Each row has a name. After each piece below comes the name of the row it's from, unless a question asks for something else. Each question is about the rows just above it. Places in a row count from 0.

Columns, left to right: M E X T
[ 2.82 -4.33  2.35 -2.22] -> <78>
[ 3.27 -5.46  3.03 -2.36] -> <102>
[ 4.48 -8.91  4.94 -1.57] -> <34>
[ 1.70 -2.22  1.09 -1.93] -> <107>
[ 2.11 -2.79  1.54 -2.80] -> <30>
[ 0.00 -0.04 -0.01  0.10] -> <122>
[ 2.13 -3.08  1.52 -2.57] -> <148>
[ 0.00 -0.11 -0.05  0.06] -> <114>
Where does [-0.01 -0.11 -0.05  0.06] differ from <114>, and what was there?
0, [0.00]
[3.03] with -1 step of 0.01 on every entry:
[3.02]
[ 1.09  1.54 -0.01] is in which column, read top down?
X
Which column holds this, read top down? [-4.33 -5.46 -8.91 -2.22 -2.79 -0.04 -3.08]
E

Columns, left to right: C U B S
[-5.28 -5.32 -9.40  5.88] -> <11>
[ 1.22  8.37 -1.97  3.16] -> <43>
[ 4.13  7.17  2.95 -7.17] -> <85>
[ 4.69  1.58  5.83 -4.59] -> <108>
[-4.58  6.43  3.78  5.74] -> <120>
[ 0.47 -1.85  4.62  2.75] -> <66>
[-1.32  4.22  0.78  1.14] -> <83>
[-3.42  3.27 -0.43  0.48] -> <63>
[ 1.98  5.00  8.35 -1.12] -> <52>
Changed <43>: [ 1.21  8.37 -1.97  3.16]. Place and old value:
0, [1.22]
Where does [-1.31  4.22  0.78  1.14] differ from <83>, and what was there?
0, [-1.32]
Is [ 3.27 -0.43  0.48] printed in one of the named rows, side by side and in this order?
yes
Does one of the named rows hold [-0.43  3.27 -3.42] side by side, in this order?
no

Columns, left to right: Y Z K V
[ 0.06  7.07  2.00 -2.36]  <147>
[ 1.49 -4.85 -1.84  6.28]  <31>
[2.09 5.03 1.35 5.73]  <99>
[-2.58 -5.05 -1.15 -5.87]  <45>
[-0.58  6.95  1.73 -3.93]  <55>
[-0.80 -7.39 -1.90  0.72]  <115>
[-2.14  0.73  0.33 -7.12]  <38>
[ 0.78  7.57  1.99 -0.59]  <40>
[ 2.24 -0.32 -0.21  6.85]  <168>
[ 7.07 -4.85  5.03 -5.05  6.95 -7.39  0.73  7.57] is in which column, read top down?
Z
Does one of the named rows hold [2.09 5.04] side by side, in this order?
no
Shift each entry of [0.78] by +1 times 0.01:
[0.79]

Columns, left to right: Q W P H A N G
[ 1.67  1.36  0.42  8.49 -4.14  0.26 -0.78] -> <20>
[ 1.24 -3.73  1.65  1.87 -0.09  1.83  1.92] -> <97>
[-2.04 -2.38  3.97 -1.31  3.80 -1.66 -4.34] -> <37>
[ 0.40  1.41  0.25 -3.33 -1.16  0.31  2.10] -> <58>
[-1.31  3.97 -1.66 -4.34  3.79 -2.38 -2.04] -> <123>
Put [-1.31  3.80 -2.38 -2.04 -4.34  3.97 -1.66] back in order: which row is it?
<37>
[-1.31] with +1 step of 0.01 on every entry:
[-1.30]
Which column holds [ 1.67  1.24 -2.04  0.40] top down?
Q
Which column holds [-0.78  1.92 -4.34  2.10] top down?
G
Where does [ 1.24 -3.72  1.65  1.87 -0.09  1.83  1.92] differ from <97>, and what was there?
1, [-3.73]
Put [-2.04 -2.38  3.79 -4.34 -1.66  3.97 -1.31] back in order: which row is it?
<123>

Columns, left to right: gani Fud Kegu Zapu Bolo Peze remo buzum sime bireb
[ 2.78 -9.11  0.38  2.26  1.37  1.79  4.41  0.35 -3.90  5.85]  <15>
[ 2.26 -3.90  5.86  1.37  0.35  5.68  1.79  0.38 -9.11  4.41]  <104>
[ 2.26 -3.90  5.86  1.37  0.35  2.78  1.79  0.38 -9.11  4.41]  <39>
Shift each entry of [0.35] by -1 times 0.01:
[0.34]
[ 4.41 -9.11  0.38  1.79  2.78  0.35  1.37  5.86 -3.90  2.26] is which row reordered?
<39>
Where does [ 2.26 -3.90  5.86  1.37  0.35  2.78  1.79  0.38 -9.11  4.42] differ from <39>, and what was there?
9, [4.41]
Changed <15>: [ 2.78 -9.11  0.38  2.26  1.37  1.79  4.41  0.36 -3.90  5.85]. Place and old value:
7, [0.35]
Move every entry of [5.86] by +1 step of 0.01.
[5.87]
Shift each entry of [5.86 1.37] by -1 times 0.01:
[5.85 1.36]

Columns, left to right: rori rok reb sibod guzog tosub zon
[-5.90 -0.22 -4.64  0.32 -1.21  1.75 -4.71] -> <18>
[ 2.65 -3.74  4.48 -1.02  1.52  5.60 -2.70] -> <22>
[ 5.88 -0.03  6.82 -0.01  0.95 -1.52  6.14] -> <91>
[-7.31 -0.56 -5.49 -0.56 -1.41  1.50 -5.23] -> <159>
[ 7.06  0.74  5.76 -0.74  1.03 -0.45  5.27] -> <23>
[-0.40  0.82  1.23  5.67 -3.65 -2.39  5.76] -> <157>
[-3.15 -4.01  1.75  5.10 -2.59  4.45 -1.88] -> <161>
[ 1.23  5.66  5.76 -2.39 -3.65  0.82 -0.40] -> <186>
[-0.05  0.05 -2.34 -6.64  4.14  2.66 -6.44] -> <119>
Which row holds these entries in another order? [ 5.76 -2.39 -3.65  5.67  1.23  0.82 -0.40]
<157>
Is [-0.56 -5.49] printed in one of the named rows, side by side and in this order?
yes

Columns, left to right: lonid Zik Pegas tasu motuv Vosak
[ 0.26  7.13  1.31  6.82 -4.65  7.14]  <141>
[ 1.56  3.13 -3.91 -3.71  1.49  6.76]  <134>
[ 5.88 -4.49  4.16 -1.23 -7.31 -2.89]  <192>
[ 3.89 -8.54  0.79 -6.98 -0.71  3.04]  <3>
[ 3.88 -5.24  0.73 -5.08 -3.01 -3.06]  <203>
[ 3.89 -8.54  0.79 -6.98 -0.71 -6.49]  <129>
[ 4.39 -0.53  1.73 -0.52 -4.07  1.61]  <133>
[-2.81 -4.09 -3.02 -5.18  1.45 -3.93]  <207>
[ 4.83 -7.60  1.45 -5.78 -1.21 -5.16]  <105>
[-3.80  1.76 -3.40 -0.55  2.90  1.66]  <131>
[ 2.82  6.23 -1.15  1.84 -0.14  9.24]  <49>
[ 2.66  7.08  0.85  5.05 -3.65  9.01]  <73>
[-6.49  3.89 -8.54  0.79 -6.98 -0.71] is which row reordered?
<129>
Shift each entry of [-1.23] by -1 times 0.01:
[-1.24]
Does one of the named rows hold [-2.81 -4.09 -3.02] side by side, in this order?
yes
Among the named rows, does one hold [ 4.16 -1.23] next to each other, in this order?
yes
Is [ 6.76  1.49 -3.71] printed in one of the named rows, side by side and in this order?
no

Columns, left to right: D F J R
[-4.27 -8.10 -1.80 -3.07] -> <112>
[-3.76 -7.42 -1.99 -2.65] -> <79>
[4.13 7.01 2.08 2.48] -> <67>
[ 4.13  7.01 -1.78  2.48] -> <13>
Among the named rows, does one hold [-4.27 -8.10] next to each other, in this order?
yes
Is [-1.78  2.48] printed in one of the named rows, side by side and in this order?
yes
Which column holds this, read top down? [-1.80 -1.99]
J

Columns, left to right: davig rigi gako badu garo val Buti Zitev
[ 2.94 -7.27 -3.47  8.67 -0.72  2.46 -1.06 -3.38]  <158>
[ 4.99 -3.50  5.96  1.46 -4.25 -4.53 -4.98  4.82]  <92>
[ 1.45  3.76 -4.22 -8.05  7.54  1.88 -0.94 -0.84]  <145>
[-6.37  3.76 -4.22 -8.05  7.54  1.88 -0.94 -0.84]  <162>
[ 4.99 -3.50  5.96  1.46 -4.25  4.09 -4.98  4.82]  <8>
[-3.09 -3.42  2.43  8.25 -7.43 -0.93  2.93 -0.82]  <50>
[-5.47  3.66 -6.25 -0.45  3.14  4.35  5.55 -4.91]  <106>
[ 5.33 -3.53  5.84  1.43 -4.41 -4.65 -4.82  4.68]  <81>
[-6.58  0.11 -2.42  5.99 -2.92  2.62  6.43 -4.65]  <190>
[-3.47 -3.37  2.46  8.67 -7.27 -0.72  2.94 -1.06]  <156>
[ 1.80 -4.25  5.92  5.76 -6.96 -3.09 -1.84  2.81]  <163>
[ 1.80 -4.25  5.92  5.76 -6.96 -3.47 -1.84  2.81]  <103>
Shift each entry of [-3.09] by -1 times 0.01:
[-3.10]
Which row holds these entries in another order? [ 2.94 -1.06 -3.47 -3.37  2.46  8.67 -7.27 -0.72]
<156>
Which column holds this, read top down? [ 8.25 -0.45  1.43  5.99]
badu

Columns, left to right: ruk bup kufi Tadu Paku febem tedef kom Fegur
[1.74 4.76 2.69 5.37 2.40 1.51 2.45 5.40 8.06]  <4>
[-1.49 -4.81 -2.31 -5.00 -2.15 -1.08 -2.02 -4.76 -6.95]  <17>
[-1.62 -4.44 -2.37 -5.25 -2.35 -1.41 -1.74 -4.98 -7.58]  <86>
One entry of <86> was changed: [-1.63 -4.44 -2.37 -5.25 -2.35 -1.41 -1.74 -4.98 -7.58]. Where, and from what?
0, [-1.62]
Shift each entry of [2.45] by +1 times 0.01:
[2.46]
[ 5.40 -4.76] is in which column, read top down?
kom
Changed <4>: [1.74 4.76 2.68 5.37 2.40 1.51 2.45 5.40 8.06]. Place and old value:
2, [2.69]
Does one of the named rows hold [-5.25 -2.37] side by side, in this order?
no

Columns, left to right: Sen Zudu zatir mun pafus fome topop Ril
[ 4.57  1.07  5.82 -0.69  8.53  0.29  2.14  0.62]  <82>
[ 2.10 -4.13  1.76  4.88 -1.26  6.10  0.65 -2.15]  <128>
[ 1.07  5.81  8.53  0.29  4.57 -0.69  0.62  2.14]  <61>
[ 5.31  0.57  2.90  3.34  2.15 -0.31 -3.04 -1.05]  <32>
[ 5.31  0.57  2.90  3.34  2.15 -0.31 -3.04  6.31]  <98>
Among the named rows, does one hold [2.90 3.35] next to each other, in this order?
no
Put [-0.69  0.29  0.62  1.07  2.14  4.57  5.82  8.53] back in order: which row is it?
<82>
[ 2.10 -4.13  1.76  4.88] with -1 step of 0.01 on every entry:
[ 2.09 -4.14  1.75  4.87]

